(in the rows, 128 means zero)
Rotation paths and how fast each direction turns (degrees a step)
Each turn is a multiple of 5 degrees from 10 to 175, or 0.
Each row of a path follows its step; steps can be skipped.

step 0: [119 124 132 127 116 131 121 131 133 132 134 127 118 123 122 127 133 142
 146 122 126 135 130 133 129 133 127 127 122 136 126 128 124 113 134 122
 129 116 132 138 135 140 143 125 139 114 133 132 126 143 117 128 137 126
 144 116 136 128 136 114 136 144 134 127 138 122]
step 6: [116 138 140 131 133 134 132 136 125 125 138 124 110 126 127 137 127 139
 136 138 123 118 123 126 120 133 119 125 126 129 128 127 125 124 105 134
 127 120 118 125 145 126 127 133 122 127 119 130 125 134 122 125 146 129
 127 115 148 125 126 127 137 125 136 116 118 116]
step 15: [136 127 131 112 118 148 123 124 129 134 130 133 121 122 134 137 132 114
 124 123 130 138 146 126 136 125 133 128 115 131 128 134 138 133 129 118
 129 131 132 132 131 116 150 140 136 118 119 117 114 125 130 132 127 130
 130 119 122 127 127 146 127 125 136 130 123 129]
step 19: [114 120 128 140 134 130 134 128 134 127 137 124 109 119 122 113 122 126
 127 135 135 111 130 137 131 122 132 119 133 131 133 123 118 138 133 120
 125 114 145 124 125 139 132 133 122 129 122 143 135 131 138 134 133 111
 129 119 124 124 122 124 134 122 120 137 133 118]
step 20: [120 126 140 125 119 128 123 123 113 120 138 138 105 137 137 132 141 135
 140 112 129 127 123 120 132 130 119 136 121 126 132 126 139 136 131 118
 128 134 119 133 130 128 137 136 140 117 132 125 130 132 131 130 128 106
 135 118 127 122 117 136 133 127 130 128 119 132]
step 21: [119 133 132 116 121 138 115 142 142 122 121 136 132 123 121 122 122 133
 127 139 128 127 128 123 126 115 121 141 125 129 129 116 128 125 130 122
 131 116 127 124 126 136 140 125 146 137 133 127  96 125 123 129 131 131
 136 121 126 126 131 133 135 127 139 139 121 132]
step 23: [137 131 118 121 119 135 131 141 117 132 131 142 127 128 129 124 133 135
 133 114 124 132 131 132 122 147 122 135 135 133 128 131 140 123 123 115
 128 122 115 125 148 122 137 137 127 125 132 137 135 125 120 129 130 127
 137 119 144 136 121 122 128 149 124 135 125 121]
step 24: [123 131 127 133 136 131 132 149 137 137 123 134 115 112 120 126 120 130
 125 147 133 129 120 120 125 124 116 116 128 135 125 123 121 126 110 127
 120 129 123 117 125 132 140 124 116 135 125 141 125 116 138 126 137 124
 121 117 140 117 131 133 131 133 126 135 123 132]
Speeds:
[130 128 127 129 126 130 131 125 130 127 129 131 129 127 130 128 126 128
 128 129 126 127 132 132 130 129 129 126 128 131 126 130 128 130 133 126
 129 129 128 128 125 126 127 129 127 128 123 130 127 127 125 131 128 126
 129 126 127 131 129 130 127 129 127 127 133 124] | 100
[126 128 129 126 129 132 131 128 128 126 126 129 127 130 130 129 128 124
 124 123 126 130 131 127 128 126 128 131 127 128 128 126 129 130 131 129
 130 130 127 126 128 129 127 129 133 130 133 130 125 130 128 130 129 130
 127 132 128 130 127 131 127 124 128 131 128 128] | 60
[127 124 131 129 132 127 128 128 128 125 128 129 126 128 128 130 127 129
 129 128 124 127 132 126 131 126 127 127 128 128 131 127 128 130 129 125
 125 125 127 126 130 129 126 125 122 129 129 124 128 125 130 125 130 129
 128 130 127 126 129 131 126 128 126 127 128 125] | 140
[127 131 127 127 128 128 128 124 129 131 130 128 130 127 127 128 127 129
 132 130 126 126 129 127 125 130 127 125 128 129 128 129 130 131 126 128
 128 128 127 127 127 126 128 132 129 127 132 129 128 130 127 128 130 133
 129 131 129 127 132 129 125 131 123 132 126 128] | 60
[126 129 129 129 128 130 128 128 127 128 130 128 134 128 131 126 133 129
 129 126 129 131 130 128 128 126 131 128 129 124 127 128 129 130 126 130
 127 130 126 127 132 124 127 128 129 127 125 126 129 125 128 126 128 124
 128 127 127 130 129 130 131 130 126 132 126 127] | 135

step 3: [127 116 113 121 111 141 133 129 131 123 131 139 122 128 125 120 126 124
 129 123 119 127 121 124 137 130 123 132 125 118 126 131 128 111 113 109
 127 129 136 139 131 147 127 129 117 126 124 119 123 135 131 136 135 124
 118 126 121 127 120 114 123 128 117 133 128 120]
step 13: [131 126 122 115 122 140 117 119 121 117 132 125 118 134 126 139 136 131
 135 123 107 118 145 141 130 140 132 137 120 121 130 133 131 124 138 122
 136 120 126 129 140 129 124 138 123 135 130 128 120 133 127 135 134 115
 113 121 131 121 130 125 119 130 127 125 132 140]
step 18: [131 124 116 129 116 134 132 126 127 129 132 120 135 137 130 121 130 128
 133 123 114 131 124 129 145 128 121 129 126 114 113 135 129 129 125 126
 127 113 127 130 129 136 117 151 117 123 122 120 117 130 131 138 127 113
 112 125 130 119 124 120 124 127 129 116 135 135]
step 21: [122 122 124 130 121 125 118 111 125 128 135 130 134 117 138 126 136 134
 132 115 114 135 131 125 128 128 120 138 118 125 139 139 120 126 132 108
 149 120 135 122 132 131 137 142 123 130 126 122 126 135 128 127 127 122
 119 131 118 125 130 114 120 126 119 136 121 133]
step 23: [125 118 118 129 121 133 134 121 132 138 141 124 131 143 120 119 130 121
 116 131 122 114 131 127 148 124 124 124 125 114 121 127 119 120 134 127
 145 118 119 121 129 129 132 132 126 114 130 130 121 134 142 128 129 120
 117 120 140 128 126 135 119 136 135 138 130 132]
step 27: [111 113 120 124 112 131 127 113 129 121 137 129 135 125 121 115 136 127
 113 119 124 129 125 121 122 127 134 110 125 121 140 124 129 129 134 113
 129 129 129 131 135 130 133 129 130 123 132 125 116 129 133 140 136 123
 124 135 129 137 136 126 137 136 118 129 125 144]
step 28: [122 124 120 113 122 140 125 125 132 116 133 130 131 126 133 119 139 130
 122 123 117 112 135 124 133 136 125 127 119 116 131 127 116 120 130 115
 137 122 127 122 136 121 137 127 134 129 127 138 108 132 136 139 134 121
 118 125 128 145 125 130 124 134 135 113 124 128]
step 33: [135 116 109 120 110 131 131 126 138 118 129 131 132 131 139 122 129 122
 131 130 115 131 133 116 133 131 128 128 120 120 111 132 130 128 126 111
 137 125 123 128 122 123 133 139 130 125 111 120 121 135 131 145 131 122
 130 127 123 137 128 117 127 131 117 127 114 126]
Speeds:
[126 126 128 128 129 127 131 128 131 131 126 126 125 129 130 126 128 126
 131 130 126 130 127 127 130 127 128 125 129 128 123 127 131 132 127 125
 127 129 127 129 127 126 126 129 128 131 126 128 128 129 130 126 125 131
 132 127 129 128 127 130 125 133 125 126 130 129] | 45
[130 130 127 127 126 127 127 129 124 131 126 124 126 129 126 133 128 130
 125 132 129 129 126 130 130 131 126 128 128 130 127 128 126 130 130 128
 128 124 128 130 126 128 126 131 127 129 132 129 125 128 127 131 130 129
 128 128 131 126 129 128 129 128 129 128 132 127] | 60
[131 127 124 128 129 127 131 126 129 131 128 125 126 129 128 128 126 125
 130 131 131 130 125 127 128 132 130 131 130 125 131 130 127 131 125 128
 126 128 132 126 131 129 129 129 127 127 124 127 128 129 128 129 129 126
 128 126 127 127 129 127 128 124 129 127 125 127] | 95
[131 126 127 128 127 128 128 124 128 129 127 128 131 127 127 129 128 128
 127 127 131 128 124 128 131 130 127 126 124 127 131 124 130 125 129 125
 127 128 129 128 129 130 131 126 130 128 131 130 127 125 129 124 123 132
 127 124 129 127 129 128 126 128 128 127 128 129] | 20
[129 127 129 129 126 127 127 128 130 125 126 132 129 129 129 133 129 125
 129 131 127 130 131 128 127 130 131 128 129 127 127 125 126 126 130 126
 125 130 130 129 126 129 128 127 125 128 125 134 128 127 131 131 130 129
 130 131 129 131 131 126 128 127 127 129 128 127] | 130
